One turn moves each row of this set onto another row. After a few examples, where does it send each row asked below?
mugu: [-1.96,+0.57,+1.10,+0.38,+0.45,-1.10,-2.57,-0.63,-0.12,-0.44,-1.77,-0.57,+0.91,-1.03]
Murab: [-3.04,+0.95,+0.16,-0.29,+0.24,-2.48,+0.60,-1.00,+0.56,+1.32,-0.11,-0.89,+0.94,+0.31]
bezev: [-1.78,-0.13,+2.06,-0.23,+0.66,-0.87,-2.69,+0.07,+0.43,-0.85,-2.33,+0.03,+0.72,-1.06]
fipo: [-1.37,+1.67,+2.93,-1.54,-0.05,-1.40,+0.82,+0.99,+1.12,+0.20,-2.40,+1.27,+1.18,+0.32]
Bulo: [-2.26,-1.76,+1.16,-1.09,+0.15,+0.05,-1.80,+0.46,+1.15,+2.15,-1.98,+0.10,-0.50,+0.59]
Natu: [-1.96,+1.99,-0.25,+0.13,+0.06,-1.78,+0.28,-1.13,+0.18,+1.71,-1.53,-0.24,+1.05,+0.34]
komib: [-2.24,+1.12,+0.40,-0.27,-0.87,-0.55,-0.96,-0.17,-0.44,+2.15,-0.18,-1.22,+0.63,+1.10]
Maru: [-3.06,-1.98,+1.14,-1.17,+1.26,-1.78,-0.21,-0.29,+2.09,+1.26,-1.94,+0.56,-0.22,-0.15]
tane: [-1.65,-1.91,-0.41,-0.93,+0.29,-1.05,-1.51,+0.35,+1.28,+1.17,-2.05,+0.16,-1.12,+0.00]
mar: [-2.11,+1.16,+2.42,-1.83,-0.98,-2.10,+0.49,+2.21,+0.82,-0.17,-1.55,+0.87,+0.99,+1.17]
Sop: [-2.41,+0.74,+3.22,-1.84,+0.12,-1.98,+1.18,+1.01,+1.38,-0.08,-0.89,+0.63,+1.04,+0.33]
Vufu: [-1.99,-1.10,+0.73,-0.77,+1.14,-1.07,-0.62,-0.42,+1.86,+1.59,-3.44,+1.20,-0.12,-0.14]
zum: [-1.44,+1.72,-0.35,-0.39,-1.03,-1.76,-0.28,+0.20,-0.34,+0.75,+0.02,-1.02,+0.40,+0.59]
Loru: [-1.95,+1.52,-0.95,-0.15,-0.30,-2.08,-0.22,-0.36,+0.37,+0.44,-0.22,-0.76,+1.03,+0.95]
Vuz: [-1.61,+0.81,+3.41,-1.76,-0.85,-0.18,-0.53,+1.78,+0.51,+0.78,-1.05,+0.28,+0.66,+1.05]
gapa: [-2.64,-2.01,+0.34,-1.29,+0.26,-1.75,-1.00,+1.01,+1.63,+1.17,-2.91,+1.04,-0.48,+0.69]
Kuluf: [-1.57,+1.22,+2.23,-0.12,+0.16,-1.06,-2.17,+0.15,-0.09,-1.06,-1.69,-0.25,+1.24,-0.94]
Mem: [-0.91,+0.36,+2.70,-2.16,-0.72,-1.02,-0.18,+2.23,+1.04,-0.59,-1.42,+0.85,+0.01,+0.39]
befe: [-1.30,+0.88,+2.48,-1.90,-0.24,-1.59,+0.23,+1.86,+1.54,-1.12,-1.30,+0.99,+0.99,+0.88]
lut: [-2.01,-1.98,-0.24,-1.01,+0.95,-1.31,-1.29,+0.24,+2.16,+0.48,-2.33,+0.72,-0.34,+0.50]
nisel: [-2.77,+1.03,-1.00,-0.16,-0.76,-2.50,-0.21,-0.05,-0.02,+1.47,-0.92,-0.61,+0.66,+1.09]

Loru moves to lut
gapa moves to mar
And these:
komib moves to Bulo
mugu moves to bezev
zum moves to tane
Natu moves to Vufu
Sop moves to Murab

